In the data rows, 500 means zero.
Every row has a hidden score from 0 to 20. What is each row's score? 10 is about the middle. The score is a weighted sum of the row's numbers plus the product of two more (or one squared), each taken from its middle value.
  485  289  781  656  626  670  375  535  479  427  437  611  602  587  573  451  706  387  505  470  564  509  541  486  538  260  401  534  477  521  505  440  556: 13
  478  350  602  671  554  575  375  599  520  496  378  597  554  678  620  535  729  393  592  521  666  483  569  484  540  226  438  578  544  473  523  514  529: 10
  510  465  696  697  450  587  418  561  417  580  402  427  544  459  605  413  368  243  471  476  496  618  613  583  486  413  517  514  446  580  662  438  449: 11
  593  605  518  469  431  531  382  323  566  378  469  320  462  401  427  554  487  670  522  525  485  561  519  395  459  553  582  423  460  553  465  330  431: 9
  514  552  555  631  509  470  548  614  585  613  613  325  594  394  370  413  410  369  494  469  359  560  518  583  538  407  486  514  508  412  495  338  468: 10
  481  497  391  313  440  550  677  352  436  382  450  529  486  478  406  521  647  616  493  524  602  514  528  440  435  599  599  434  447  556  485  506  550: 11
  533  589  379  403  605  264  623  446  330  569  669  677  690  647  633  451  447  524  418  525  460  373  441  697  496  520  241  433  386  629  414  721  568: 12
  621  530  536  461  477  554  417  391  549  478  495  515  608  573  488  573  641  598  478  504  531  489  506  442  514  562  446  410  466  458  497  518  456: 9
  472  554  446  395  462  588  538  401  639  368  529  435  599  381  342  612  621  573  474  534  632  625  557  438  469  609  588  500  485  510  536  408  586: 12
  610  633  419  427  350  518  453  370  519  547  411  338  536  420  528  585  403  630  464  536  636  576  546  395  449  582  632  446  466  612  542  385  434: 9
  534  282  697  686  579  446  409  547  418  410  629  602  776  572  444  533  663  450  454  589  465  379  472  519  479  366  363  426  576  553  416  553  488: 14
  469  450  598  552  557  464  515  448  326  531  637  552  626  554  678  412  550  427  448  506  519  518  529  591  509  416  256  490  495  579  508  639  460: 11
  621  571  477  386  459  418  621  392  546  464  492  478  533  499  475  495  406  563  410  509  483  370  486  388  437  586  559  472  437  535  586  463  502: 10
  496  481  527  625  481  617  490  594  474  491  404  507  394  373  538  415  301  384  554  473  399  636  516  521  462  558  632  555  501  620  536  503  469: 5
  604  569  563  491  545  660  384  461  584  372  574  385  638  455  381  521  479  601  411  574  517  603  547  544  510  561  547  462  482  372  448  512  567: 8
  408  498  521  508  469  546  435  709  581  512  635  426  577  367  377  406  406  451  512  478  348  521  470  512  525  513  506  516  547  410  381  389  512: 10
  514  435  461  541  534  489  557  458  459  563  447  572  585  490  458  535  508  339  542  500  603  598  531  592  503  443  427  548  512  496  607  589  561: 9
  532  310  678  691  562  492  435  574  344  426  577  640  735  562  507  519  604  437  416  477  474  480  475  526  520  361  241  505  545  567  497  546  493: 16
  468  548  750  620  450  442  266  469  387  456  433  527  454  473  752  498  364  421  595  478  445  531  459  635  509  339  398  494  458  649  563  446  301: 12
  517  549  265  283  434  359  618  354  517  520  396  578  504  661  543  531  653  619  546  498  613  332  551  541  493  577  471  415  535  434  468  639  604: 17
  488  495  609  651  526  529  417  585  510  509  570  488  629  449  573  405  380  413  547  464  372  436  505  528  559  367  416  548  374  500  521  454  395: 12
  671  661  529  502  453  433  552  464  501  385  519  534  504  555  690  604  627  656  474  472  355  371  443  390  445  551  509  388  468  693  577  531  350: 13
  401  406  523  593  496  609  411  588  503  698  215  600  269  679  587  476  399  451  633  392  508  542  532  500  471  418  516  640  493  516  660  610  554: 13
  575  416  584  636  533  612  501  518  483  548  441  577  473  511  545  566  379  360  452  462  526  490  612  521  501  414  418  554  487  549  543  607  613: 9
  503  216  682  651  577  489  354  555  432  526  534  655  605  728  455  632  586  337  561  570  712  429  573  710  534  303  390  612  657  524  434  679  636: 12
  482  552  436  471  533  409  659  404  473  606  499  541  588  641  479  487  533  549  538  472  435  353  496  486  540  504  437  439  489  467  435  591  522: 9
  412  510  436  374  491  571  633  458  483  457  408  582  427  456  489  460  503  583  473  558  532  463  461  499  449  634  540  519  493  537  536  504  477: 8
  542  463  665  621  534  467  400  609  441  561  632  419  538  458  501  421  413  433  515  459  538  497  393  512  578  396  429  454  437  515  411  369  270: 12
  439  526  421  363  416  572  473  388  711  309  565  406  614  337  317  545  590  591  443  528  685  596  517  368  472  640  626  451  429  437  403  331  441: 15
  583  590  412  363  424  471  537  397  532  455  516  385  498  433  534  546  515  591  482  519  621  476  541  353  467  585  593  387  443  667  554  423  525: 11
  340  478  356  538  537  295  598  516  490  816  430  670   80  697  507  630  505  592  691  342  474  317  372  433  461  405  548  703  549  334  502  632  676: 8
  629  660  397  500  392  409  641  428  454  601  550  423  444  485  521  482  459  504  486  524  500  596  468  563  457  599  607  421  441  591  567  452  424: 9
  419  454  369  369  463  520  661  337  472  486  335  606  325  488  544  489  527  720  509  550  602  530  400  420  409  704  658  434  419  591  548  522  455: 7
  509  661  348  397  419  197  688  472  288  504  643  530  457  645  592  355  625  634  463  511  251  285  413  492  534  487  397  346  482  493  482  653  440: 14
  239  247  808  791  647  778   97  763  516  969   27  783    0  736  882  537  272  404  806  344  529  474  398  499  472  314  542  782  478  356  673  666  601: 13
  513  402  524  572  488  613  411  520  490  440  399  518  499  346  533  462  492  299  518  460  525  575  611  558  430  460  508  550  454  492  567  471  478: 7
  466  603  308  380  448  291  752  454  349  605  605  503  410  561  473  465  513  471  471  514  371  337  471  545  517  495  470  483  458  434  563  701  573: 10
  386  630  496  657  459  369  465  766  669  529  781  141  462  458  205  371  430  509  501  536  301  629  359  572  618  542  560  499  502  267  357  216  245: 13
  441  481  506  608  567  565  519  681  517  534  638  411  572  504  416  434  459  481  411  510  475  481  526  571  502  472  487  613  570  319  395  457  522: 6
  515  633  434  442  468  450  662  519  438  645  477  431  418  399  442  373  241  491  503  484  353  453  452  527  493  614  569  480  538  521  580  476  557: 8
  485  563  668  728  559  469  328  639  541  472  675  321  575  486  396  394  443  535  489  504  324  504  329  475  521  405  444  429  448  379  411  385  327: 9
  554  533  395  373  434  457  574  337  539  420  516  492  534  366  455  560  497  574  470  539  403  593  516  427  486  615  656  447  510  566  638  442  554: 10
  285  682  426  444  458  693  452  482  625  238  664  279  486  297  256  472  461  689  475  589  389  552  474  328  480  685  787  490  501  302  437  274  403: 5
  483  229  711  756  594  605  275  618  471  585  535  604  547  699  412  645  568  346  512  574  507  424  577  624  501  296  341  626  630  436  450  580  687: 10
  430  611  410  453  454  635  400  503  642  447  517  351  533  344  382  470  532  545  549  551  581  619  545  396  527  626  641  527  534  371  455  436  447: 7
  510  410  645  606  579  558  437  583  416  558  440  572  643  516  534  479  441  325  485  463  449  498  502  528  476  401  454  514  488  540  558  520  395: 7
  651  375  569  583  609  424  489  612  444  585  459  611  446  693  548  622  653  384  515  503  552  498  562  566  520  301  364  608  590  487  478  608  641: 12
  621  525  393  440  499  521  621  471  485  523  472  581  422  549  532  568  591  598  478  547  572  471  546  480  495  538  497  493  481  489  489  565  669: 7
  415  550  394  314  438  600  566  468  597  403  494  479  452  323  480  429  580  621  490  575  514  614  520  382  391  716  728  473  532  487  448  328  339: 5
  549  642  311  353  397  252  691  497  436  513  577  502  467  603  528  484  735  643  521  503  351  221  511  440  469  504  533  431  523  460  507  599  525: 13
  433  469  559  602  595  544  479  655  523  492  649  372  538  497  409  494  400  381  475  474  346  553  509  551  524  434  390  482  500  395  515  405  541: 10
  537  589  421  334  435  243  692  254  443  450  520  488  517  667  562  613  686  709  520  545  521  293  529  551  489  538  490  429  568  465  608  675  604: 18
  505  668  412  387  458  416  654  345  463  459  549  508  579  509  632  525  467  599  420  464  373  259  474  533  474  589  406  442  448  609  477  606  412: 9
  495  282  541  625  612  593  390  559  497  672  370  766  385  633  574  639  343  328  554  484  683  484  522  547  550  331  440  604  588  518  577  613  664: 13
  457  447  679  678  487  512  380  653  535  452  548  532  628  509  534  468  516  373  506  449  462  585  519  510  515  336  508  489  470  489  478  406  517: 9
  548  518  588  559  481  565  451  514  429  613  378  456  545  527  573  499  424  363  512  406  561  468  526  559  549  429  399  522  477  496  516  443  507: 10
  406  456  789  700  544  603  312  628  710  253  612  504  668  486  324  448  727  498  495  599  377  451  438  221  585  264  621  428  535  443  256  219  365: 7
  437  540  445  455  415  556  303  512  459  477  468  506  284  441  498  510  407  613  505  492  634  676  486  461  426  704  559  583  469  490  556  572  483: 10
  511  520  455  387  408  612  554  404  617  294  565  479  585  419  431  529  621  607  443  557  525  569  507  408  437  579  614  443  436  579  510  514  521: 17
  574  330  661  602  563  633  371  555  483  449  385  593  575  530  544  500  454  378  551  532  622  487  579  499  543  331  448  534  508  478  460  533  618: 10
  501  602  471  597  454  454  586  568  383  560  505  612  395  230  497  475  159  353  523  494  454  697  397  648  454  590  530  577  487  642  683  530  544: 10
  386  350  716  689  504  673  416  556  578  452  391  506  647  450  550  420  464  305  494  490  478  429  486  532  503  373  519  492  431  501  606  365  421: 12
  426  506  243  358  489  205  825  425  372  623  486  694  363  610  541  468  493  514  580  447  325  352  398  473  567  480  444  570  533  466  378  688  657: 18
  545  646  566  554  468  463  409  352  443  715  448  513  401  474  692  596  370  592  551  467  471  380  384  459  432  492  412  403  473  576  484  413  355: 8
  395  538  451  346  489  688  644  443  628  281  517  497  511  303  391  447  516  676  441  580  558  686  518  361  441  714  694  455  503  608  500  426  382: 9
  570  606  250  338  504  308  676  382  424  599  497  556  449  735  558  544  741  649  512  480  456  250  489  539  523  530  470  483  521  473  515  698  592: 9
  511  423  318  355  526  270  624  462  435  762  479  727  226  569  609  576  543  515  619  418  570  369  442  512  531  416  456  655  560  455  483  709  721: 11
  345  528  496  560  451  429  460  791  549  544  690  239  490  463  314  504  551  502  499  472  233  496  474  480  575  528  574  528  560  361  418  340  449: 10
  530  446  442  465  558  442  632  398  438  556  590  633  508  480  502  561  341  361  464  490  549  509  505  656  485  522  410  556  488  597  535  699  650: 12
  595  654  439  508  449  313  737  526  328  566  653  525  399  600  568  458  505  567  503  497  220  315  467  561  528  550  513  374  456  595  487  579  450: 6
  504  595  357  449  530  391  470  732  523  464  868  191  582  475  276  462  357  535  394  455  251  615  492  602  575  677  454  534  502  313  298  477  479: 11
  547  772  461  468  387  207  616  542  294  534  681  516  479  584  648  520  371  579  444  472  240  303  388  566  459  585  364  346  471  743  550  531  272: 18
  566  539  420  480  525  597  498  466  640  477  539  312  503  496  424  556  583  628  366  527  612  546  597  383  481  571  571  462  503  381  399  471  514: 8
  462  422  655  674  522  547  362  568  511  462  580  401  663  494  479  483  524  351  450  480  508  569  526  427  557  359  473  547  513  463  435  328  412: 9
  529  339  689  667  592  602  363  517  506  454  501  543  678  550  514  488  737  410  499  553  552  440  495  399  550  383  398  514  544  515  448  506  524: 8
  441  495  503  657  562  437  408  614  394  573  567  477  540  467  557  396  408  373  493  477  427  486  375  613  558  486  382  466  398  543  520  495  342: 10
  371  433  511  575  545  552  408  777  636  417  858  244  697  486  222  402  677  552  508  547  281  445  450  498  607  452  437  463  545  230  255  428  421: 14
  522  619  550  461  463  387  377  367  427  428  479  515  499  539  704  572  439  672  469  473  423  465  360  437  525  510  426  404  418  702  546  466  298: 15
  536  412  663  685  581  682  475  706  555  446  443  568  563  442  506  427  468  346  546  469  534  513  588  468  452  362  429  537  502  433  422  458  532: 7
  473  518  609  678  503  471  334  705  460  645  583  362  546  536  424  463  488  421  485  426  486  517  431  520  548  428  433  456  437  540  506  402  367: 16
  499  385  699  619  585  575  432  549  523  533  570  547  613  582  528  508  699  382  450  506  559  624  589  537  531  389  387  547  544  457  542  482  518: 13
  536  534  449  341  468  525  546  440  666  380  467  428  516  329  358  555  698  610  458  514  634  584  536  351  461  583  630  454  474  557  451  329  450: 9
  553  377  656  661  605  627  465  551  481  552  439  552  579  509  489  503  483  417  470  536  462  512  610  607  487  374  387  574  519  537  555  505  481: 8
  431  379  618  705  550  724  358  827  550  619  384  580  394  420  563  413  315  361  589  433  510  447  464  373  525  508  523  555  527  425  665  523  477: 11
  466  424  669  715  524  623  327  719  657  413  611  486  636  407  358  385  582  462  521  507  389  450  575  435  505  419  515  540  551  340  406  401  445: 6
  490  422  761  800  514  713  312  687  587  384  462  512  536  421  509  410  391  339  468  547  544  541  457  398  533  262  524  488  499  490  563  334  301: 10
  264  622  460  390  405  665  327  587  779  213  702  294  434  212  237  411  533  699  470  529  512  587  473  395  465  833  697  514  481  275  380  313  452: 17
  549  443  405  517  574  431  496  416  416  577  565  563  620  523  577  508  315  351  372  524  557  432  517  619  526  467  340  524  482  551  422  632  675: 11
  234  611  377  346  420  692  428  585  723  235  577  366  346  217  296  328  388  763  443  535  550  649  398  291  471  802  883  521  553  333  416  284  332: 7
  606  654  479  524  483  302  519  430  259  614  460  461  393  543  623  515  350  580  442  480  357  351  391  546  477  606  429  430  380  594  537  483  360: 11
  502  369  553  584  569  529  492  536  531  572  315  602  383  528  527  563  473  377  623  399  631  497  551  469  532  326  537  606  496  440  542  549  524: 9
  486  438  554  649  556  567  482  655  528  487  492  491  553  530  564  463  396  407  489  539  542  500  566  534  505  455  453  491  480  505  463  523  521: 9
  503  397  585  543  493  607  486  615  514  475  437  606  547  457  529  453  416  373  484  493  490  535  616  523  466  425  500  545  509  511  640  476  504: 9
  506  273  584  557  599  438  319  586  475  625  359  638  445  796  572  644  636  426  555  492  621  441  459  592  535  311  441  552  595  516  512  625  655: 16
  393  426  677  685  570  513  341  509  427  437  638  580  629  577  497  504  583  481  483  543  448  460  450  655  533  446  296  435  499  505  431  536  432: 11
  314  580  447  352  420  608  430  609  647  280  628  333  510  315  335  385  406  602  433  554  519  516  531  406  540  642  573  518  468  318  494  320  394: 13
  471  626  511  434  398  525  358  418  580  427  489  282  502  444  429  552  494  562  509  502  547  554  511  348  466  585  729  448  567  540  463  325  459: 9
  549  439  311  467  619  344  734  394  351  638  489  724  449  557  608  556  427  485  513  503  542  327  436  588  528  368  437  573  557  577  450  732  744: 16
  644  586  398  394  403  526  611  456  529  382  466  462  430  449  544  496  541  519  479  527  449  487  591  409  439  494  577  481  495  475  521  558  526: 8
  554  546  356  383  471  618  611  382  532  198  523  461  623  357  319  472  585  656  436  554  559  639  483  213  423  697  665  436  462  585  357  380  458: 6
  362  637  500  629  519  489  400  715  552  590  663  239  539  407  386  357  436  476  500  490  234  563  464  536  614  486  516  419  520  471  354  335  358: 11
  557  489  480  371  418  517  545  301  599  410  473  425  539  445  403  518  466  576  476  602  614  550  525  426  514  616  652  429  481  478  467  412  466: 10
  609  558  421  372  503  566  566  439  515  442  432  561  606  463  532  543  543  494  456  544  577  556  522  550  465  587  441  504  478  521  462  557  498: 8
  439  528  514  605  477  532  489  650  519  481  559  400  647  338  413  458  356  402  503  501  414  645  446  507  512  491  586  502  514  440  449  401  469: 11
  483  552  406  331  527  533  574  292  542  351  358  537  459  380  554  468  490  662  462  535  647  634  503  450  480  576  607  403  471  540  504  509  564: 9
  505  656  504  435  446  435  457  386  454  634  477  399  428  490  684  577  300  531  465  478  488  514  360  618  492  464  515  521  439  639  554  401  351: 12
  591  467  507  517  548  484  580  425  378  539  522  532  536  475  523  464  305  376  434  452  476  548  525  630  503  524  393  484  414  587  548  610  519: 11
  483  542  395  377  399  454  686  466  489  480  546  476  491  525  476  528  478  557  496  510  577  345  526  447  452  572  544  493  465  512  470  615  547: 12
  510  628  340  428  374  241  757  553  363  484  695  466  480  607  532  426  545  622  493  505  199  345  543  479  467  586  536  412  494  520  508  595  420: 10
  427  354  589  606  562  601  419  491  498  708  157  700  182  558  697  532  272  354  614  448  566  578  495  521  424  434  481  626  536  616  563  484  647: 10
  559  596  489  462  422  395  517  370  428  491  482  398  509  445  573  540  526  654  496  489  456  481  421  427  434  593  521  388  451  639  405  464  350: 9
  589  688  482  533  410  397  548  425  358  626  577  367  410  492  623  472  231  567  519  481  495  458  426  492  497  489  420  478  453  594  580  513  484: 10
  557  525  489  610  533  454  441  628  328  636  591  593  636  579  558  459  422  425  401  463  338  425  418  587  475  507  314  418  410  555  421  625  412: 8
  493  543  462  363  435  583  460  393  541  439  350  434  482  368  474  513  410  601  469  543  549  545  543  434  434  597  652  513  480  548  461  434  485: 8
  443  565  452  502  522  444  618  676  491  465  694  383  550  386  411  435  378  380  478  491  366  567  507  547  516  541  551  544  542  519  465  467  513: 8
  622  660  342  379  417  262  797  460  427  576  587  532  483  712  467  470  589  700  521  514  265  222  447  572  528  498  527  393  486  513  527  624  377: 9
  486  421  600  539  601  599  437  523  540  482  341  508  442  475  561  555  489  371  483  442  564  553  566  565  492  437  419  510  500  500  539  421  467: 10
  464  387  498  496  485  438  509  534  539  562  396  613  526  609  586  502  483  453  529  516  642  496  553  499  550  334  402  567  497  533  482  592  667: 14
  323  608  485  367  436  588  440  487  682  307  512  314  563  292  295  504  537  638  527  621  485  610  468  268  439  665  856  467  555  505  506  197  425: 7
  559  664  455  419  420  396  614  387  387  524  469  471  444  549  590  539  589  607  428  536  412  392  472  438  433  532  464  439  442  591  550  460  410: 8
  517  369  524  510  506  572  492  512  507  463  390  578  644  503  536  443  584  417  473  503  574  559  553  597  497  462  404  509  482  532  502  518  570: 10
  442  429  560  527  493  622  450  595  505  477  445  502  600  492  532  499  396  351  392  483  526  480  644  550  516  445  498  551  485  503  490  562  544: 11
  364  726  379  470  575  343  487  758  543  576  902  256  486  510  239  380  444  535  356  487  281  516  358  599  583  699  391  437  476  261  230  421  528: 18
  524  526  334  307  554  416  695  396  448  613  379  566  207  559  539  543  465  620  594  531  607  432  403  552  476  568  624  567  551  481  509  691  634: 8
  526  360  600  593  555  679  404  614  488  536  456  566  483  507  499  473  465  407  544  429  507  563  525  562  532  357  482  563  508  460  558  481  488: 9
  502  420  521  606  578  597  457  642  544  462  649  566  460  392  462  573  516  427  465  535  541  472  579  623  553  471  446  554  594  386  498  516  539: 8
  470  597  384  414  532  468  570  416  448  600  459  479  433  569  499  508  554  528  555  564  473  507  529  477  520  616  571  493  460  492  484  602  545: 11
  455  553  431  354  472  450  633  379  443  405  490  532  515  465  452  414  495  576  597  506  440  561  490  585  452  544  564  478  573  536  509  468  464: 10
  439  660  504  543  429  316  633  361  359  492  621  575  398  549  701  451  315  596  445  399  343  358  366  477  525  507  368  405  452  606  570  521  353: 14
  493  631  392  560  502  365  520  626  478  655  784  270  492  454  397  463  302  477  470  521  345  558  519  527  485  598  488  525  497  390  450  460  549: 9
  523  593  431  404  465  637  605  435  621  369  486  445  585  455  462  523  574  607  423  546  617  576  487  472  516  598  561  496  542  470  540  433  558: 9
  525  390  654  611  573  544  457  595  501  513  513  557  570  533  488  510  412  354  457  519  497  473  509  565  533  426  356  488  522  466  507  497  525: 11
  488  466  610  636  547  596  535  524  498  553  472  577  553  492  471  443  416  391  543  424  553  475  518  509  512  387  539  466  440  581  552  443  527: 14
  503  549  407  385  492  544  592  266  517  410  383  664  386  552  496  527  495  605  494  546  750  537  470  396  420  609  583  514  477  512  518  543  506: 8
  228  504  446  306  447  616  512  531  676  206  547  475  377  163  330  388  522  727  516  559  447  594  327  208  384  724  868  455  509  462  486  364  412: 6
  585  255  591  545  603  557  415  465  478  615  448  661  458  641  674  602  571  362  543  532  653  438  603  653  568  281  383  625  635  480  468  638  751: 10
  518  591  387  531  571  342  434  664  438  633  807  320  549  540  319  413  366  458  361  489  153  569  382  677  604  566  482  394  446  338  333  433  465: 10
  448  406  634  641  557  565  355  563  578  522  346  546  382  546  633  523  680  451  605  443  562  570  585  530  570  331  490  571  523  477  583  520  637: 8
  386  730  426  644  491  377  409  796  713  496  836   66  502  403   68  388  535  588  526  517  204  549  341  429  644  608  695  455  519  222  161  109  219: 9
  559  534  407  586  434  367  694  417  446  529  491  533  578  525  522  491  480  325  423  454  403  480  559  550  479  467  380  550  466  572  619  636  521: 10
  468  494  357  370  399  392  604  481  470  542  442  498  394  515  489  500  540  519  494  493  529  393  437  529  542  557  572  508  537  484  461  558  482: 13
  490  609  487  419  440  634  448  357  625  352  482  416  566  326  452  488  447  572  481  518  609  618  514  381  507  624  582  484  423  460  552  342  475: 10
  457  597  451  452  501  667  408  422  602  356  542  417  475  399  455  468  410  594  425  522  566  617  513  585  475  635  550  487  538  404  534  468  464: 8
  497  495  431  405  456  593  451  523  605  446  511  413  599  448  454  507  452  510  432  522  647  607  499  597  469  650  444  554  466  409  524  497  523: 13
  648  651  459  442  442  375  558  414  438  603  539  386  448  517  544  516  480  648  448  520  383  379  455  437  481  513  537  493  514  473  383  500  378: 7
  434  467  601  696  616  581  438  693  645  529  562  423  643  470  457  519  401  398  495  516  382  522  470  458  511  460  480  475  437  366  482  437  464: 7
  341  827  271  391  513  262  503  735  588  657  987   55  533  463   94  412  429  687  441  505   34  647  323  632  663  621  526  449  558  144  177  343  390: 13
  608  593  495  489  437  399  701  422  450  483  555  482  467  478  604  506  532  560  441  451  316  358  499  427  524  532  426  394  447  481  510  607  453: 8
  570  545  364  364  442  444  689  481  498  445  364  491  534  434  432  476  574  550  518  567  561  520  587  466  520  555  483  420  474  579  610  426  516: 15
  592  528  421  532  581  441  752  375  412  572  510  644  446  310  453  437  311  321  518  479  573  605  482  735  488  553  432  569  519  593  639  646  604: 6
  473  563  385  386  544  521  625  477  503  548  452  535  460  596  515  507  485  559  511  461  501  390  534  564  495  594  458  468  497  464  540  583  445: 9
  423  369  598  742  541  709  399  583  584  406  420  554  537  443  439  464  407  364  532  513  532  482  523  483  487  416  502  561  480  332  452  462  514: 7
  622  577  427  432  373  452  586  382  491  408  496  457  607  456  578  549  474  636  446  549  461  450  420  357  476  575  463  447  403  582  495  478  513: 13
  464  505  665  629  560  515  393  716  536  383  694  386  610  442  400  409  578  507  501  487  317  453  323  461  556  469  445  453  427  413  309  457  364: 10
  509  540  368  375  457  461  503  355  452  516  440  587  279  450  486  547  425  630  520  535  628  472  467  460  508  586  515  572  458  548  535  570  557: 10
  519  553  417  365  473  587  587  408  545  332  460  422  539  346  437  524  628  586  502  586  533  596  546  383  443  596  717  471  525  581  516  440  416: 5
  417  573  437  380  498  426  637  370  470  532  458  525  571  576  543  481  604  571  453  491  274  339  473  491  496  526  435  416  440  472  508  586  581: 10
  452  314  627  709  548  617  470  566  530  533  455  570  660  473  518  486  470  390  542  515  568  422  600  471  515  388  445  520  505  454  596  533  452: 8
  571  406  549  503  485  578  592  468  443  516  362  541  469  394  567  437  463  391  512  477  547  511  567  519  466  494  535  569  484  641  618  459  560: 8
  486  344  590  522  546  630  373  573  492  541  302  637  329  534  546  516  347  369  558  478  655  619  523  536  493  455  520  617  495  553  487  501  722: 12
  516  402  563  587  564  482  441  553  425  637  622  537  589  555  519  499  427  376  431  491  482  458  495  603  519  394  366  475  485  506  465  571  495: 12
  548  718  806  527  458  282  202  343  267  661  404  534  355  509  853  619  324  717  528  487  506  538  239  560  465  519  402  347  417  862  471  292  196: 11
  504  428  546  541  610  489  385  454  499  577  628  456  524  531  456  523  446  454  380  466  478  582  562  713  570  537  280  564  589  461  382  584  575: 13
  614  514  402  388  449  510  551  446  581  514  429  468  578  526  542  576  580  606  508  491  617  536  543  509  499  573  474  466  472  472  470  586  543: 10
  394  233  693  726  560  565  270  744  518  723  332  648  240  886  580  673  701  483  715  433  629  406  496  591  471  284  453  674  585  372  542  656  631: 12
  574  446  536  521  546  525  515  550  371  629  343  549  334  402  545  335  266  347  543  410  595  648  544  639  469  547  470  601  517  596  651  473  563: 9
  621  393  435  461  539  477  582  432  424  627  507  570  532  549  565  533  462  400  433  516  523  525  513  637  496  465  367  493  481  560  537  630  570: 11
  400  576  272  261  558  437  394  310  422  722  240  679    0  581  603  532  365  712  633  442  855  632  381  603  388  661  666  580  513  580  507  606  612: 10
  448  307  726  746  605  709  339  633  476  564  388  638  489  640  513  500  506  363  554  486  577  403  558  509  486  354  487  542  585  407  579  555  565: 6
  639  627  417  411  404  442  464  430  524  622  475  348  454  445  425  627  426  636  484  527  517  590  535  386  528  585  613  410  555  603  513  350  496: 11
  286  283  676  719  520  674  319  762  558  633  200  601  218  621  607  441  470  343  662  384  522  536  464  432  489  319  528  586  503  454  526  514  566: 12
  492  354  586  419  475  382  600  475  443  424  450  658  523  707  634  539  702  510  542  486  533  365  467  535  535  286  316  549  524  529  534  678  609: 15
  346  628  473  385  387  581  490  399  807  173  619  244  634  203  215  504  615  732  541  613  402  673  355  132  495  671  873  417  526  537  454  138  292: 8
  497  648  357  474  467  321  732  391  376  529  576  494  543  580  606  452  493  579  474  526  272  283  403  497  509  590  384  423  454  491  467  640  527: 10
  295  297  789  705  606  709  241  628  431  500  291  613  580  635  646  400  519  386  594  420  517  424  540  456  491  309  459  597  492  537  509  481  406: 9
  497  596  425  397  445  562  554  346  605  407  425  389  562  377  439  572  497  549  502  549  519  549  567  394  437  554  570  513  474  565  496  460  531: 10
  574  575  430  393  466  530  686  411  410  527  455  468  469  491  485  562  444  407  469  521  347  491  517  470  503  540  616  493  459  479  570  467  546: 6
  464  425  557  683  536  663  553  514  509  581  360  546  338  373  580  430  321  391  559  478  392  526  512  453  510  576  591  606  448  620  647  474  553: 8
  541  676  368  438  440  341  672  443  407  558  591  566  489  560  613  430  560  620  461  422  371  322  464  495  477  568  440  384  397  503  528  590  496: 7
  363  281  596  622  511  561  375  653  499  740  264  623  267  740  587  559  678  469  780  381  646  528  520  419  490  331  559  669  513  389  569  565  669: 12
  485  496  434  298  412  626  573  339  596  314  509  402  650  457  356  553  511  624  438  552  630  631  552  263  476  613  679  465  502  538  432  448  514: 11
  529  379  501  539  511  404  541  516  483  558  425  593  343  691  506  566  610  503  592  430  668  460  493  576  582  283  439  658  566  435  470  612  646: 13
  594  397  457  466  519  451  536  515  440  495  412  584  561  667  582  403  623  434  547  498  558  494  621  571  519  414  337  542  474  555  577  629  671: 12
  335  521  630  652  494  602  438  830  684  416  616  252  586  312  304  378  495  517  487  576  337  572  417  501  524  405  622  530  531  375  456  234  397: 9
  552  481  554  486  530  514  518  519  424  551  536  570  529  512  495  540  314  393  401  475  452  455  552  544  486  561  424  479  530  484  652  625  481: 9
  622  536  394  366  481  490  681  357  493  410  446  567  497  473  471  565  638  574  482  526  662  520  552  371  440  632  493  428  532  528  569  505  500: 14
  302  582  428  381  454  570  438  442  481  459  452  527  242  369  460  479  452  603  557  508  563  617  428  512  362  721  661  555  518  467  513  458  510: 8
  581  446  397  461  550  424  607  525  441  637  454  515  372  394  514  364  419  333  544  432  429  543  464  587  564  481  490  561  450  465  578  588  669: 9
